In the data rows, zero lies at 7.5, halfway between 7 and 8.
In each game, the first row plays the second. By how much does the first row win? 15 means about a draw, 30 a big win and 0 a big loss. Wins can go round in a circle. Each row has two weighted sums of its numbers, A and B, taken from their middle values. A row wins by its A times the other's B, less its B times the other's A.
[6. 8. 5. 6. 7. 9. 6. 5. 6. 11. 8. 7. 7. 9. 8. 8.]
[7. 5. 5. 8. 6. 8. 8. 5. 11. 4. 5. 7. 9. 8. 10. 8.] 16
[7. 12. 9. 7. 11. 8. 11. 9. 7. 8. 8. 7. 4. 5. 8. 8.]
[5. 8. 6. 8. 9. 9. 9. 9. 10. 9. 6. 4. 6. 7. 9. 5.] 14
[9. 5. 9. 11. 6. 7. 8. 9. 7. 5. 7. 7. 7. 8. 10. 4.]
[7. 6. 8. 6. 5. 6. 10. 8. 8. 3. 8. 10. 8. 7. 7. 7.] 13
[8. 4. 9. 8. 6. 6. 10. 9. 9. 3. 7. 9. 8. 8. 7. 6.]
[5. 7. 5. 8. 8. 9. 9. 7. 8. 6. 7. 5. 7. 9. 10. 4.] 16
[5. 5. 4. 5. 8. 7. 8. 6. 7. 6. 9. 8. 7. 11. 8. 5.]
[7. 5. 5. 6. 6. 7. 8. 6. 8. 6. 9. 7. 9. 10. 7. 6.] 15
[3. 8. 0. 9. 6. 10. 7. 3. 14. 9. 4. 4. 11. 10. 8. 11.]
[7. 5. 3. 5. 5. 11. 7. 6. 6. 9. 7. 8. 7. 13. 8. 7.] 12
[5. 11. 3. 5. 10. 11. 6. 6. 6. 12. 8. 6. 5. 12. 9. 7.]
[10. 6. 11. 9. 6. 4. 4. 7. 9. 8. 9. 10. 12. 6. 2. 13.] 22
[7. 12. 7. 6. 10. 9. 8. 8. 7. 11. 6. 7. 6. 6. 8. 9.]
[11. 9. 13. 13. 8. 9. 13. 12. 7. 1. 3. 7. 4. 1. 14. 4.] 13
[7. 9. 9. 9. 8. 5. 6. 8. 13. 8. 7. 7. 11. 5. 3. 11.]
[7. 5. 6. 7. 7. 10. 10. 8. 9. 6. 6. 6. 6. 8. 11. 4.] 16
[7. 10. 8. 6. 8. 6. 7. 8. 4. 8. 10. 9. 6. 8. 8. 7.]
[7. 5. 5. 12. 8. 4. 4. 7. 11. 8. 9. 5. 11. 8. 7. 9.] 12
[6. 11. 6. 4. 10. 5. 7. 6. 3. 9. 12. 10. 6. 8. 6. 10.]
[9. 10. 9. 9. 8. 7. 4. 7. 8. 10. 8. 8. 8. 6. 5. 12.] 13
[7. 10. 8. 7. 7. 9. 10. 9. 9. 4. 6. 7. 6. 5. 10. 7.]
[9. 3. 5. 9. 4. 9. 6. 4. 9. 8. 6. 6. 11. 10. 8. 8.] 11
[9. 8. 9. 8. 7. 5. 6. 9. 6. 7. 10. 10. 6. 7. 6. 6.]
[6. 14. 7. 6. 12. 9. 7. 8. 5. 13. 9. 7. 3. 6. 8. 9.] 18
[9. 3. 7. 11. 3. 9. 9. 7. 11. 5. 5. 6. 10. 9. 9. 4.]
[9. 10. 8. 9. 10. 10. 8. 8. 8. 9. 5. 7. 6. 5. 9. 9.] 16
[8. 6. 8. 8. 8. 5. 6. 9. 8. 7. 11. 8. 8. 8. 6. 7.]
[7. 9. 8. 6. 9. 7. 8. 10. 2. 7. 9. 8. 3. 7. 8. 4.] 15
[6. 11. 8. 6. 10. 12. 10. 8. 6. 10. 4. 5. 3. 5. 11. 8.]
[5. 10. 7. 3. 11. 6. 8. 9. 3. 11. 12. 8. 3. 9. 7. 3.] 24
[6. 7. 6. 7. 9. 5. 5. 7. 7. 9. 10. 7. 8. 8. 5. 8.]
[8. 8. 7. 6. 6. 9. 7. 6. 8. 5. 7. 9. 9. 8. 8. 9.] 20
[6. 11. 7. 6. 9. 10. 11. 8. 8. 6. 5. 7. 5. 6. 11. 6.]
[11. 13. 14. 11. 10. 5. 6. 10. 5. 11. 9. 9. 7. 1. 6. 11.] 14
[7. 12. 11. 5. 12. 9. 10. 12. 3. 9. 7. 8. 2. 5. 9. 4.]
[6. 4. 5. 6. 5. 8. 10. 7. 9. 4. 7. 7. 8. 9. 6. 7.] 6
[7. 10. 9. 8. 10. 9. 9. 9. 7. 7. 7. 6. 4. 4. 11. 6.]
[8. 9. 10. 9. 10. 4. 7. 8. 9. 9. 9. 8. 7. 3. 7. 10.] 11
[9. 6. 8. 10. 4. 9. 5. 6. 11. 8. 4. 8. 13. 8. 4. 10.]
[5. 7. 6. 6. 9. 5. 9. 7. 7. 8. 10. 7. 5. 9. 9. 4.] 12
[6. 9. 5. 6. 9. 12. 10. 7. 4. 10. 6. 6. 5. 10. 11. 6.]
[8. 5. 9. 7. 5. 6. 8. 8. 9. 6. 8. 9. 11. 9. 4. 7.] 14
[9. 6. 8. 9. 4. 11. 10. 7. 11. 7. 3. 6. 10. 6. 6. 9.]
[6. 9. 6. 8. 9. 8. 9. 6. 9. 7. 7. 6. 7. 6. 11. 8.] 12
[9. 4. 7. 6. 5. 11. 8. 6. 8. 6. 5. 8. 10. 10. 6. 8.]
[11. 5. 10. 11. 5. 1. 2. 7. 11. 10. 11. 8. 14. 7. 0. 12.] 15
[7. 10. 7. 6. 10. 6. 9. 9. 4. 8. 11. 8. 5. 7. 9. 6.]
[7. 2. 2. 9. 2. 12. 8. 3. 11. 6. 4. 5. 12. 12. 10. 6.] 18
[9. 4. 9. 6. 5. 10. 9. 7. 8. 6. 4. 7. 9. 9. 7. 7.]
[8. 5. 7. 8. 6. 9. 9. 9. 8. 6. 7. 7. 7. 8. 10. 4.] 10
[8. 8. 7. 9. 8. 10. 10. 9. 11. 6. 4. 5. 6. 6. 11. 7.]
[10. 11. 12. 8. 9. 7. 8. 11. 2. 10. 9. 7. 3. 5. 8. 4.] 22
[10. 9. 10. 11. 10. 7. 6. 8. 7. 11. 8. 6. 7. 5. 7. 8.]
[6. 7. 9. 6. 8. 8. 9. 9. 7. 5. 6. 10. 6. 7. 7. 6.] 7
[6. 10. 6. 5. 10. 10. 10. 8. 2. 9. 8. 8. 2. 9. 10. 4.]
[9. 8. 8. 13. 7. 7. 6. 7. 13. 8. 5. 5. 8. 4. 9. 9.] 18
[9. 8. 8. 7. 7. 9. 7. 9. 6. 10. 7. 6. 6. 8. 7. 5.]
[8. 7. 9. 9. 9. 4. 7. 10. 8. 8. 11. 7. 6. 6. 9. 5.] 15
[8. 8. 11. 6. 9. 2. 6. 10. 6. 7. 12. 10. 8. 5. 4. 8.]
[7. 7. 10. 8. 10. 6. 10. 11. 7. 7. 9. 7. 4. 6. 10. 3.] 19
[11. 4. 8. 11. 5. 4. 3. 7. 12. 8. 9. 8. 11. 7. 5. 9.]
[9. 7. 7. 10. 4. 13. 8. 7. 11. 6. 2. 5. 8. 7. 11. 8.] 20
[13. 6. 11. 14. 6. 7. 4. 9. 10. 9. 6. 6. 9. 4. 8. 8.]
[10. 2. 7. 13. 6. 6. 6. 7. 11. 7. 6. 5. 11. 7. 9. 5.] 14
[6. 10. 6. 8. 9. 8. 8. 8. 8. 8. 8. 6. 6. 7. 10. 8.]
[5. 5. 5. 6. 6. 9. 10. 7. 6. 5. 8. 8. 5. 12. 12. 3.] 16
[7. 9. 9. 8. 10. 1. 5. 7. 7. 10. 12. 9. 9. 6. 5. 12.]
[7. 8. 5. 6. 8. 9. 7. 6. 9. 8. 8. 7. 8. 8. 9. 9.] 24
[6. 4. 6. 6. 6. 10. 11. 8. 9. 3. 5. 8. 7. 8. 8. 5.]
[11. 2. 9. 10. 4. 3. 5. 6. 10. 5. 8. 9. 14. 9. 4. 10.] 16
[8. 8. 7. 8. 7. 7. 9. 8. 4. 5. 9. 8. 6. 8. 11. 6.]
[3. 10. 4. 2. 12. 8. 11. 10. 3. 9. 11. 5. 2. 10. 8. 1.] 10
[5. 11. 8. 3. 10. 10. 11. 9. 4. 10. 7. 8. 2. 8. 9. 4.]
[5. 6. 6. 5. 10. 7. 9. 8. 6. 7. 10. 7. 5. 10. 8. 4.] 18
[9. 8. 9. 10. 8. 8. 9. 7. 7. 7. 6. 8. 6. 6. 11. 8.]
[10. 11. 15. 10. 13. 5. 9. 13. 3. 10. 9. 7. 3. 1. 8. 4.] 11
[10. 7. 12. 10. 8. 7. 7. 10. 8. 7. 6. 9. 8. 5. 6. 8.]
[9. 9. 9. 9. 8. 4. 2. 6. 5. 12. 11. 9. 9. 7. 5. 10.] 22
[4. 6. 0. 2. 5. 12. 11. 5. 7. 4. 6. 6. 7. 14. 10. 4.]
[9. 8. 10. 8. 8. 3. 9. 10. 4. 6. 12. 9. 5. 4. 8. 4.] 14
[6. 12. 8. 5. 13. 9. 9. 10. 4. 12. 8. 7. 2. 8. 9. 5.]
[8. 9. 9. 7. 10. 6. 6. 9. 8. 12. 8. 8. 8. 7. 2. 8.] 23
[6. 9. 6. 8. 9. 4. 6. 7. 9. 10. 11. 7. 8. 7. 7. 10.]
[5. 7. 4. 5. 8. 9. 10. 7. 7. 6. 7. 7. 6. 10. 10. 4.] 13
[6. 11. 11. 4. 12. 5. 12. 10. 5. 6. 9. 9. 3. 4. 7. 9.]
[6. 6. 7. 8. 8. 8. 8. 7. 9. 8. 8. 6. 9. 8. 7. 8.] 10
[7. 8. 8. 7. 6. 7. 6. 6. 9. 7. 8. 9. 10. 7. 4. 13.]
[7. 7. 8. 7. 9. 7. 8. 8. 5. 8. 10. 8. 5. 9. 7. 4.] 15
[8. 6. 10. 9. 6. 8. 10. 8. 11. 2. 5. 9. 9. 6. 9. 8.]
[8. 7. 6. 7. 7. 5. 0. 4. 7. 13. 11. 8. 12. 12. 0. 11.] 15
[8. 7. 7. 7. 4. 11. 7. 6. 9. 6. 3. 8. 11. 10. 7. 13.]
[4. 8. 1. 6. 6. 11. 9. 4. 9. 8. 6. 5. 9. 11. 10. 9.] 6
[9. 12. 12. 7. 10. 7. 8. 9. 1. 10. 9. 9. 4. 5. 8. 7.]
[6. 6. 6. 6. 5. 6. 5. 6. 10. 8. 8. 9. 10. 9. 4. 10.] 17
[5. 9. 4. 8. 9. 7. 7. 6. 10. 8. 9. 5. 8. 9. 6. 8.]
[7. 6. 8. 8. 8. 5. 7. 9. 8. 8. 10. 7. 7. 7. 7. 6.] 14
[10. 4. 6. 11. 3. 13. 8. 6. 9. 5. 2. 5. 9. 9. 12. 5.]
[10. 4. 7. 10. 4. 6. 1. 3. 8. 9. 7. 9. 12. 10. 4. 12.] 19
[6. 7. 7. 7. 8. 12. 8. 8. 9. 8. 3. 6. 8. 8. 8. 8.]
[7. 8. 7. 8. 7. 7. 8. 8. 10. 5. 6. 7. 7. 6. 10. 8.] 9
[9. 8. 8. 7. 8. 7. 6. 7. 6. 12. 9. 8. 7. 9. 5. 8.]
[9. 7. 9. 8. 8. 6. 5. 6. 9. 11. 8. 8. 10. 6. 2. 11.] 16
[9. 8. 9. 8. 10. 2. 6. 9. 4. 10. 13. 9. 7. 7. 5. 7.]
[7. 10. 8. 5. 7. 11. 8. 7. 9. 7. 4. 7. 7. 7. 6. 10.] 11
[4. 8. 3. 7. 10. 8. 8. 6. 9. 10. 8. 6. 8. 11. 7. 6.]
[6. 6. 7. 6. 10. 6. 8. 6. 5. 8. 10. 9. 7. 10. 8. 7.] 12
[4. 8. 2. 1. 7. 14. 10. 5. 5. 7. 6. 8. 5. 14. 8. 5.]
[7. 9. 9. 7. 11. 6. 9. 10. 6. 9. 9. 7. 5. 5. 7. 6.] 16
[7. 8. 6. 8. 6. 10. 7. 6. 10. 9. 4. 7. 11. 10. 5. 10.]
[8. 7. 6. 7. 4. 13. 8. 5. 9. 7. 3. 7. 10. 9. 9. 10.] 19
[7. 8. 6. 7. 9. 6. 4. 6. 8. 13. 10. 7. 10. 9. 3. 11.]
[8. 4. 5. 9. 5. 7. 5. 5. 11. 7. 7. 7. 12. 10. 6. 10.] 17
[11. 7. 10. 12. 3. 4. 6. 9. 6. 3. 7. 9. 8. 5. 11. 6.]
[6. 8. 6. 5. 7. 11. 8. 7. 8. 7. 6. 6. 6. 8. 8. 8.] 25
[8. 4. 7. 8. 6. 5. 4. 6. 9. 8. 9. 9. 11. 9. 5. 9.]
[6. 13. 7. 6. 12. 12. 11. 9. 5. 10. 5. 6. 1. 6. 11. 5.] 12
[6. 8. 5. 9. 8. 7. 6. 6. 11. 10. 8. 5. 9. 7. 7. 10.]
[6. 13. 10. 3. 13. 5. 10. 11. 0. 10. 12. 10. 1. 5. 6. 5.] 12
[11. 8. 9. 11. 6. 9. 5. 7. 9. 7. 5. 6. 9. 5. 10. 10.]
[8. 8. 8. 9. 7. 8. 8. 7. 9. 6. 6. 7. 8. 6. 9. 10.] 15
[9. 8. 9. 12. 7. 6. 7. 8. 11. 6. 8. 8. 10. 4. 9. 10.]
[9. 11. 12. 7. 6. 3. 9. 8. 6. 4. 9. 11. 9. 4. 4. 12.] 12
[3. 9. 5. 2. 11. 9. 11. 8. 2. 8. 11. 7. 3. 12. 8. 2.]
[9. 6. 8. 9. 4. 9. 8. 8. 11. 5. 4. 8. 10. 6. 7. 9.] 8
[8. 9. 10. 6. 9. 8. 6. 10. 4. 10. 7. 8. 4. 6. 8. 6.]
[6. 7. 5. 7. 9. 8. 6. 6. 7. 8. 8. 6. 7. 11. 8. 7.] 21
[8. 8. 6. 10. 6. 6. 4. 4. 8. 6. 8. 8. 10. 6. 10. 12.]
[9. 4. 7. 7. 4. 9. 6. 6. 8. 7. 6. 9. 11. 10. 4. 10.] 20
[11. 8. 10. 13. 7. 9. 5. 7. 11. 9. 4. 5. 10. 4. 8. 12.]
[8. 7. 9. 6. 7. 8. 10. 9. 8. 4. 6. 8. 6. 6. 8. 6.] 15
[5. 11. 6. 7. 12. 2. 5. 9. 6. 12. 13. 8. 6. 6. 6. 7.]
[8. 5. 8. 8. 5. 9. 5. 6. 10. 9. 4. 8. 12. 10. 4. 11.] 16
[12. 6. 13. 14. 5. 5. 8. 10. 12. 3. 6. 7. 9. 0. 11. 8.]
[10. 5. 7. 14. 5. 8. 7. 8. 12. 5. 6. 5. 10. 6. 11. 6.] 12
[9. 5. 7. 7. 3. 11. 7. 6. 9. 8. 3. 8. 10. 11. 6. 7.]
[9. 9. 9. 8. 9. 5. 3. 8. 3. 11. 11. 9. 8. 9. 5. 8.] 19
[8. 6. 6. 9. 5. 8. 5. 4. 8. 5. 7. 9. 10. 9. 8. 12.]
[8. 5. 9. 6. 6. 6. 10. 7. 7. 5. 8. 9. 8. 7. 7. 7.] 26
[7. 13. 8. 11. 9. 11. 8. 9. 10. 10. 4. 3. 6. 3. 10. 8.]
[10. 11. 14. 8. 8. 10. 10. 12. 7. 5. 3. 8. 5. 1. 9. 9.] 16
[7. 3. 3. 7. 5. 10. 7. 4. 11. 6. 6. 7. 12. 11. 9. 10.]
[7. 9. 8. 6. 7. 6. 6. 6. 11. 9. 8. 7. 10. 6. 4. 12.] 16
[4. 7. 3. 3. 9. 6. 7. 7. 5. 11. 13. 8. 6. 11. 6. 6.]
[8. 9. 8. 7. 9. 6. 5. 7. 6. 13. 9. 9. 9. 7. 3. 10.] 9
[11. 7. 11. 11. 6. 8. 5. 9. 10. 8. 4. 8. 10. 5. 6. 9.]
[8. 9. 7. 10. 7. 5. 7. 6. 10. 8. 7. 7. 9. 6. 8. 11.] 19
[6. 8. 5. 5. 10. 7. 7. 7. 4. 10. 11. 8. 5. 10. 7. 5.]
[9. 10. 10. 9. 8. 7. 5. 7. 7. 9. 8. 8. 8. 5. 6. 12.] 20
[7. 6. 6. 6. 6. 7. 9. 6. 6. 5. 9. 8. 8. 9. 8. 6.]
[7. 7. 7. 5. 6. 9. 9. 5. 9. 6. 7. 9. 10. 8. 5. 12.] 19
[6. 11. 8. 5. 10. 9. 9. 9. 6. 8. 7. 7. 4. 6. 8. 7.]
[5. 7. 4. 6. 10. 7. 8. 5. 5. 7. 9. 7. 7. 9. 9. 9.] 13
[7. 6. 6. 8. 9. 8. 9. 8. 5. 9. 9. 7. 5. 9. 9. 4.]
[4. 10. 5. 4. 11. 7. 8. 6. 5. 8. 10. 8. 5. 8. 8. 8.] 18
[8. 10. 9. 10. 7. 9. 8. 9. 9. 9. 4. 6. 8. 6. 6. 7.]
[10. 10. 7. 9. 6. 11. 6. 7. 8. 9. 5. 6. 8. 7. 10. 10.] 19
[7. 9. 10. 7. 9. 3. 8. 8. 5. 7. 12. 10. 7. 6. 6. 6.]
[7. 4. 3. 5. 6. 8. 6. 2. 7. 10. 8. 7. 11. 13. 6. 10.] 16
[8. 4. 5. 9. 3. 13. 11. 7. 10. 3. 2. 6. 8. 10. 11. 6.]
[8. 7. 7. 8. 6. 5. 5. 6. 5. 7. 9. 9. 9. 9. 8. 8.] 12
[4. 8. 4. 5. 10. 11. 12. 10. 5. 6. 7. 5. 2. 9. 13. 1.]
[8. 4. 6. 8. 5. 6. 7. 6. 9. 6. 8. 8. 9. 9. 9. 7.] 13
[5. 10. 7. 5. 11. 10. 9. 8. 6. 11. 6. 7. 7. 9. 5. 9.]
[6. 7. 8. 6. 10. 8. 12. 10. 6. 5. 8. 8. 4. 7. 12. 3.] 10
[10. 7. 10. 10. 8. 8. 8. 9. 7. 9. 6. 6. 6. 4. 11. 6.]
[7. 9. 8. 8. 11. 10. 8. 10. 6. 11. 7. 5. 4. 6. 7. 6.] 19
[13. 5. 11. 13. 3. 9. 7. 7. 12. 4. 1. 7. 14. 5. 7. 13.]
[5. 11. 8. 3. 11. 12. 11. 10. 2. 9. 6. 7. 1. 9. 10. 2.] 23
[4. 11. 6. 4. 13. 8. 12. 9. 3. 9. 10. 6. 1. 7. 10. 3.]
[8. 8. 9. 7. 7. 5. 9. 10. 4. 4. 10. 8. 5. 6. 11. 3.] 14
[7. 8. 7. 4. 9. 9. 9. 8. 2. 9. 8. 7. 4. 11. 6. 4.]
[7. 8. 7. 8. 8. 7. 9. 7. 7. 7. 7. 7. 7. 7. 10. 9.] 18
[9. 3. 7. 10. 4. 9. 9. 6. 8. 5. 6. 7. 8. 9. 11. 4.]
[4. 7. 6. 4. 10. 5. 9. 7. 2. 9. 13. 11. 6. 10. 8. 7.] 14
[1. 10. 0. 2. 10. 15. 13. 4. 7. 6. 5. 5. 4. 13. 13. 4.]
[6. 12. 7. 6. 13. 7. 9. 9. 5. 10. 9. 7. 3. 6. 9. 6.] 20
[6. 6. 5. 10. 7. 9. 7. 9. 10. 7. 6. 4. 6. 7. 10. 3.]
[7. 8. 10. 7. 8. 7. 8. 10. 6. 7. 8. 9. 6. 6. 7. 6.] 13
[5. 6. 7. 4. 10. 5. 9. 8. 4. 9. 12. 8. 5. 10. 8. 5.]
[12. 7. 11. 9. 6. 5. 4. 8. 6. 8. 9. 11. 10. 6. 3. 11.] 16
[12. 2. 10. 12. 3. 8. 5. 7. 12. 7. 4. 8. 13. 8. 6. 12.]
[8. 2. 8. 9. 4. 10. 8. 8. 10. 4. 5. 7. 10. 9. 7. 6.] 18
[8. 7. 9. 7. 7. 8. 8. 8. 3. 7. 7. 9. 7. 9. 8. 5.]
[9. 9. 11. 8. 8. 4. 6. 9. 8. 8. 9. 7. 6. 3. 7. 10.] 13
[10. 4. 7. 10. 4. 10. 7. 7. 8. 6. 5. 5. 9. 10. 11. 6.]
[10. 3. 8. 9. 3. 8. 7. 6. 12. 4. 4. 8. 12. 8. 6. 9.] 13
[10. 10. 9. 15. 8. 8. 6. 9. 11. 9. 4. 5. 9. 3. 10. 9.]
[9. 11. 12. 9. 9. 9. 9. 10. 3. 8. 6. 9. 4. 5. 10. 6.] 9
[8. 12. 10. 9. 11. 10. 10. 11. 5. 9. 5. 6. 3. 3. 12. 7.]
[6. 4. 5. 2. 6. 7. 8. 4. 6. 7. 10. 10. 9. 13. 3. 8.] 14
[6. 9. 6. 6. 10. 9. 9. 10. 5. 7. 9. 7. 3. 9. 10. 1.]
[7. 9. 9. 7. 10. 8. 10. 9. 6. 7. 8. 6. 4. 6. 10. 4.] 5
[8. 6. 8. 6. 8. 7. 8. 7. 7. 6. 8. 10. 8. 9. 6. 7.]
[10. 6. 9. 10. 7. 7. 6. 8. 9. 9. 6. 6. 8. 7. 8. 6.] 16
[9. 5. 9. 7. 5. 4. 7. 8. 6. 6. 11. 8. 8. 7. 7. 5.]
[12. 8. 12. 10. 5. 8. 6. 7. 11. 6. 3. 8. 11. 5. 5. 13.] 16
[8. 8. 8. 9. 8. 9. 7. 8. 8. 10. 6. 5. 8. 7. 6. 8.]
[9. 8. 9. 7. 6. 9. 9. 7. 8. 6. 6. 7. 8. 6. 9. 8.] 9
[9. 9. 8. 10. 7. 9. 4. 7. 10. 10. 5. 7. 9. 6. 6. 12.]
[6. 7. 6. 7. 9. 10. 9. 8. 7. 8. 8. 5. 5. 9. 10. 4.] 15
[9. 5. 7. 7. 4. 5. 5. 5. 7. 6. 9. 10. 11. 9. 6. 10.]
[6. 9. 7. 5. 10. 8. 10. 9. 3. 8. 10. 8. 2. 8. 10. 2.] 11
[8. 5. 8. 4. 6. 6. 8. 6. 7. 7. 9. 9. 10. 9. 4. 8.]
[11. 9. 12. 10. 7. 4. 8. 11. 4. 5. 10. 8. 6. 4. 7. 7.] 17
[4. 7. 6. 1. 10. 5. 7. 6. 5. 7. 12. 11. 7. 11. 4. 9.]
[7. 10. 9. 6. 10. 6. 10. 8. 8. 6. 8. 9. 6. 5. 6. 9.] 16
[6. 10. 8. 7. 12. 5. 6. 9. 4. 12. 11. 7. 5. 8. 7. 4.]
[7. 10. 8. 7. 11. 6. 7. 9. 8. 7. 10. 7. 5. 5. 8. 7.] 12
[5. 9. 7. 5. 9. 9. 11. 8. 5. 7. 8. 7. 4. 9. 9. 3.]
[9. 5. 10. 9. 7. 4. 7. 8. 10. 6. 8. 9. 10. 6. 4. 9.] 16
[5. 9. 5. 5. 7. 10. 9. 6. 5. 5. 7. 7. 5. 8. 11. 8.]
[7. 8. 7. 6. 11. 7. 6. 8. 4. 12. 9. 7. 6. 9. 6. 7.] 14
[13. 5. 11. 13. 4. 6. 4. 7. 9. 8. 6. 8. 11. 5. 8. 10.]
[10. 6. 13. 10. 8. 2. 5. 11. 7. 8. 10. 10. 8. 4. 6. 9.] 16
[5. 9. 6. 7. 8. 9. 9. 7. 8. 7. 7. 7. 6. 8. 8. 8.]
[10. 1. 5. 11. 2. 3. 0. 2. 13. 7. 10. 8. 15. 11. 3. 13.] 7
[8. 10. 11. 10. 10. 8. 10. 11. 8. 6. 6. 7. 4. 2. 11. 6.]
[9. 9. 10. 8. 5. 5. 8. 7. 6. 4. 7. 10. 10. 6. 7. 11.] 7
[9. 7. 9. 8. 6. 10. 7. 8. 8. 8. 5. 8. 8. 8. 6. 8.]
[9. 8. 9. 8. 8. 9. 6. 8. 6. 7. 6. 8. 6. 8. 7. 7.] 19
[8. 9. 8. 7. 6. 12. 9. 8. 9. 6. 3. 8. 7. 6. 8. 10.]
[5. 9. 6. 6. 9. 6. 10. 10. 7. 8. 10. 8. 6. 9. 7. 4.] 12
[8. 4. 7. 8. 5. 8. 8. 9. 11. 5. 5. 6. 9. 8. 8. 6.]
[11. 5. 12. 13. 8. 3. 6. 11. 9. 5. 9. 7. 9. 4. 8. 6.] 21
[7. 6. 4. 8. 5. 9. 4. 4. 11. 10. 6. 4. 11. 11. 6. 10.]
[9. 5. 7. 8. 5. 4. 4. 5. 9. 6. 11. 10. 11. 9. 6. 9.] 20
[12. 8. 10. 11. 7. 5. 4. 8. 5. 10. 9. 8. 8. 5. 6. 9.]
[8. 10. 10. 10. 9. 5. 7. 9. 8. 7. 8. 5. 6. 3. 10. 8.] 12
[7. 9. 8. 9. 10. 3. 3. 8. 8. 13. 11. 7. 8. 6. 1. 10.]
[9. 4. 12. 9. 5. 7. 10. 10. 8. 2. 6. 10. 7. 5. 9. 4.] 10
[8. 7. 11. 5. 8. 5. 8. 9. 6. 6. 10. 10. 7. 7. 5. 6.]
[5. 10. 7. 4. 11. 6. 8. 8. 5. 9. 11. 9. 5. 8. 6. 6.] 17
[7. 9. 7. 6. 10. 3. 6. 8. 6. 9. 13. 8. 6. 7. 6. 6.]
[6. 8. 7. 4. 11. 6. 10. 9. 4. 8. 10. 8. 5. 8. 8. 5.] 10
[9. 11. 8. 12. 8. 8. 4. 7. 12. 11. 4. 5. 11. 6. 6. 13.]
[8. 12. 8. 6. 10. 8. 8. 7. 4. 11. 8. 6. 5. 6. 8. 10.] 14
[9. 9. 7. 10. 9. 7. 4. 9. 7. 12. 9. 5. 7. 7. 6. 8.]
[9. 3. 7. 10. 4. 10. 8. 6. 11. 4. 4. 6. 8. 8. 12. 4.] 7
[5. 7. 3. 0. 7. 11. 8. 5. 4. 8. 7. 11. 7. 14. 5. 7.]
[7. 8. 8. 5. 9. 5. 7. 8. 4. 9. 11. 8. 4. 9. 7. 5.] 10
[4. 4. 0. 4. 4. 12. 10. 4. 9. 5. 5. 6. 7. 15. 11. 2.]
[8. 8. 11. 8. 8. 8. 10. 11. 9. 4. 6. 9. 6. 5. 8. 6.] 12
[6. 9. 7. 5. 8. 6. 11. 10. 3. 5. 10. 11. 4. 7. 10. 3.]
[9. 8. 8. 9. 6. 8. 5. 7. 9. 10. 7. 7. 9. 7. 7. 8.] 13
[9. 3. 8. 9. 5. 5. 7. 7. 12. 4. 6. 9. 11. 6. 6. 9.]
[9. 6. 12. 9. 8. 3. 7. 9. 9. 5. 9. 8. 9. 3. 6. 8.] 20
[5. 8. 6. 6. 10. 5. 8. 7. 7. 9. 11. 8. 6. 9. 7. 6.]
[7. 3. 5. 6. 5. 7. 7. 6. 9. 4. 7. 10. 10. 11. 6. 8.] 19
[4. 7. 3. 3. 7. 8. 8. 5. 9. 8. 8. 8. 9. 11. 5. 8.]
[7. 15. 9. 5. 11. 6. 5. 7. 1. 10. 11. 8. 4. 6. 7. 9.] 8
[10. 6. 8. 10. 5. 3. 3. 7. 8. 6. 11. 9. 9. 8. 6. 9.]
[10. 7. 10. 9. 8. 2. 2. 7. 7. 10. 12. 8. 9. 7. 4. 9.] 2
[8. 6. 10. 5. 7. 5. 7. 8. 6. 8. 10. 9. 9. 8. 3. 8.]
[6. 4. 3. 6. 7. 4. 5. 3. 7. 9. 12. 8. 11. 12. 5. 9.] 13
